In the rows, 128 means zero.
Each path below is one point turned by a fixed rotation once a step. After each direction that follows a path, write how fast that rotation turns it, in degrees per step (0 if it stays still).
Each turn is a multiple of 5 degrees from 10 to 175, or 0.
Each row of a path follows its step; steps can be skipped.

step 3: [115 119 125 132 124 118 134 129 139 116 121 124 138 124 111 139 123 133
 129 134 115 119 148 135 137 132 126 140 130 126 120 123 131 127 126 125
 143 129 140 131 122 143 133 130 132 127 146 137 116 128 125 118 121 130
 124 111 139 133 132 140 133 124 121 127 129 125 119 136 130]
step 6: [125 131 129 125 143 120 119 137 144 126 122 124 125 131 129 127 140 125
 134 134 124 110 117 131 145 135 130 155 116 128 132 130 127 132 132 126
 133 121 132 131 118 124 121 129 143 113 130 144 131 124 136 122 130 129
 125 122 130 131 115 111 125 130 132 124 134 127 141 124 133]
step 10: [123 124 135 133 139 119 120 120 151 131 134 120 127 118 122 127 125 127
 144 131 129 126 145 123 125 140 139 133 130 118 138 140 131 134 138 135
 122 126 141 141 135 130 138 126 114 121 131 131 145 133 140 132 143 123
 121 128 132 127 130 137 139 120 119 126 138 129 120 126 132]
step 13: [127 130 145 130 134 129 118 144 137 129 125 138 118 134 121 114 128 114
 128 120 117 128 139 137 121 128 123 135 144 132 115 136 137 126 129 118
 141 113 121 120 129 125 137 121 121 106 132 130 135 127 128 127 134 133
 135 112 130 125 116 130 130 131 117 126 133 135 130 127 123]
step 14: [114 117 132 123 128 125 116 136 132 131 124 128 119 136 129 136 139 133
 136 134 127 116 128 133 121 140 119 143 127 114 129 127 124 142 150 127
 134 132 135 121 122 143 128 131 136 126 129 152 123 134 122 127 136 123
 133 123 137 131 115 123 118 132 130 129 124 136 131 133 140]
step 15: [124 123 128 126 131 129 120 125 141 132 147 127 137 116 126 133 128 121
 131 141 130 132 146 126 125 135 125 147 122 139 127 134 116 127 127 141
 132 109 137 127 135 135 131 124 117 140 134 143 135 118 134 133 137 127
 123 123 135 137 123 123 140 131 128 115 135 131 122 140 115]
step 17: [128 120 139 144 125 114 132 122 138 128 129 125 117 134 116 133 123 116
 126 133 136 125 120 135 132 122 128 131 116 130 134 139 117 128 140 125
 135 129 134 141 140 119 131 129 135 134 127 129 142 126 130 124 129 135
 154 114 133 124 115 123 132 122 136 120 139 135 138 128 140]
step 19: [111 119 130 129 130 124 125 129 131 130 123 133 135 141 122 139 133 129
 126 140 124 132 131 132 123 148 138 127 139 107 133 133 139 128 128 129
 137 114 124 129 125 141 125 146 139 117 132 144 132 115 126 116 119 130
 130 123 135 134 120 123 134 127 125 114 126 131 124 133 143]
Directions:
[126 128 127 124 131 129 130 130 130 125 129 126 126 127 129 126 128 129
 125 129 127 127 132 127 126 128 128 127 131 127 128 130 128 126 128 126
 130 125 127 128 129 131 129 130 127 127 127 123 129 129 127 128 131 125
 126 128 122 125 126 129 131 130 128 129 126 126 127 128 129] => 135
[129 127 128 128 131 128 127 128 130 129 132 128 131 127 128 130 129 131
 130 129 128 125 129 124 128 126 132 128 130 125 128 129 124 128 131 129
 126 127 128 128 126 127 129 127 130 124 125 129 127 131 125 129 124 129
 129 130 125 128 128 125 129 127 130 129 130 132 126 123 130] => 170
[128 126 128 129 126 129 131 130 127 128 128 128 126 130 131 126 126 128
 130 129 130 127 126 128 129 129 125 127 130 127 125 126 130 128 135 127
 125 129 128 127 131 129 129 128 129 125 129 128 133 131 127 130 132 131
 127 126 126 126 128 127 127 126 127 126 130 131 132 128 126] => 85

step 0: [133 136 141 121 121 130 133 127 111 113 124 125 117 130 140 128 119 130
 122 129 138 123 142 148 133 130 124 132 133 127 131 140 131 130 114 126
 118 130 129 119 124 134 125 128 143 136 132 116 138 137 133 120 121 141
 129 116 119 133 124 129 140 127 129 128 116 136 144 124 137]
step 3: [125 126 137 127 119 125 144 132 131 125 127 130 128 148 121 122 123 141
 127 115 120 129 133 130 138 131 125 130 120 126 125 118 122 108 122 126
 120 126 116 138 136 118 108 118 118 139 126 130 123 132 136 124 138 138
 115 139 130 130 114 130 123 145 127 124 132 130 134 130 129]
step 7: [137 128 127 125 122 137 123 130 128 140 118 116 115 143 131 112 125 136
 144 121 126 118 138 145 124 135 118 122 122 131 133 131 129 120 138 130
 129 125 125 128 117 139 120 123 127 136 112 119 133 131 126 146 138 132
 136 128 123 126 132 140 123 138 137 120 121 125 129 126 143]
step 8: [127 130 123 118 126 121 140 126 125 133 127 136 131 129 120 114 127 142
 128 120 120 126 143 128 108 121 118 112 122 126 116 134 118 124 122 143
 125 130 134 132 124 136 138 134 132 139 109 116 137 145 130 117 120 128
 123 125 132 127 120 143 132 133 139 127 129 126 126 131 124]
step 9: [121 133 130 132 118 122 146 128 118 128 131 139 127 125 131 132 119 116
 144 113 128 121 146 130 117 112 134 125 121 137 126 125 134 132 126 142
 133 133 121 133 121 127 134 115 111 126 127 118 136 116 133 118 115 123
 123 124 131 130 123 130 126 131 118 122 121 133 129 110 124]
step 10: [115 129 127 140 137 117 134 137 127 115 134 133 124 134 133 127 124 132
 134 126 122 115 144 128 124 122 148 144 133 133 126 138 135 119 124 127
 125 129 117 125 124 132 119 138 119 133 115 128 129 125 130 130 148 134
 118 127 128 120 133 123 118 123 118 136 116 122 133 122 111]
step 14: [127 123 130 135 115 112 131 135 120 139 136 123 133 117 141 137 114 142
 138 131 113 112 126 140 135 128 120 127 132 136 107 124 133 116 130 133
 137 131 133 122 126 119 123 142 116 139 122 128 130 122 130 131 132 119
 125 129 129 132 137 130 119 127 136 113 125 128 137 130 128]
step 20: [125 123 136 131 125 127 122 130 134 133 123 125 115 138 132 117 126 133
 125 113 131 119 137 133 107 128 118 117 127 122 126 143 135 123 124 124
 115 136 127 140 126 129 116 139 125 138 121 127 134 123 136 115 115 136
 128 134 136 139 111 130 117 132 141 115 135 118 129 126 128]
Directions:
[125 129 124 123 125 126 130 129 125 127 126 130 127 127 128 129 129 129
 133 129 126 130 131 128 128 129 129 128 130 126 130 131 129 127 127 125
 129 125 131 125 127 127 130 128 126 129 130 126 126 127 125 131 126 131
 130 127 133 128 128 129 131 130 128 129 128 126 128 128 129] => 45
[127 127 130 129 125 129 131 129 127 127 125 131 130 128 123 131 129 128
 125 125 126 131 128 127 127 128 129 133 129 130 127 125 127 129 127 128
 131 127 126 129 128 133 129 127 124 127 127 124 125 128 129 128 129 127
 128 128 130 128 128 128 124 129 129 130 128 130 131 129 124] => 55
[130 129 131 126 128 132 129 124 130 124 130 130 127 129 130 128 124 129
 129 129 130 129 128 129 128 130 127 131 129 130 126 129 131 127 129 124
 126 126 125 127 129 131 127 124 127 128 129 128 129 126 128 127 129 130
 126 130 130 129 125 127 128 130 125 129 127 126 127 123 128] => 110
[128 127 132 127 127 131 125 129 127 125 130 132 126 131 129 129 131 126
 129 127 128 129 132 128 127 131 127 126 129 127 129 125 126 127 129 126
 128 124 128 127 130 128 127 132 128 127 126 127 127 126 129 125 129 126
 127 129 129 132 129 125 132 128 128 124 128 131 126 132 129] => 20
[126 127 129 128 130 126 126 128 130 127 129 131 125 126 130 133 127 128
 126 129 130 131 129 127 127 125 126 131 127 128 132 130 128 129 124 132
 126 127 128 129 127 125 128 127 128 130 126 128 128 126 130 128 132 128
 130 130 130 131 130 130 128 126 126 130 131 127 133 126 130] => 65
[126 126 129 128 124 125 126 126 129 129 124 128 128 128 128 128 125 129
 127 128 130 127 125 124 131 128 127 127 130 127 127 126 127 125 128 130
 126 130 126 125 129 130 129 131 130 130 129 126 126 128 129 131 127 128
 130 129 126 130 123 126 128 128 122 129 127 128 129 130 131] => 25
[128 131 128 131 127 132 126 128 130 124 130 129 132 127 130 129 130 127
 128 126 128 128 130 124 129 128 132 130 131 125 129 126 128 126 126 129
 127 129 130 128 126 127 127 129 129 128 129 128 126 128 126 129 130 132
 129 125 123 126 129 128 129 130 127 128 130 131 127 124 126] => 60
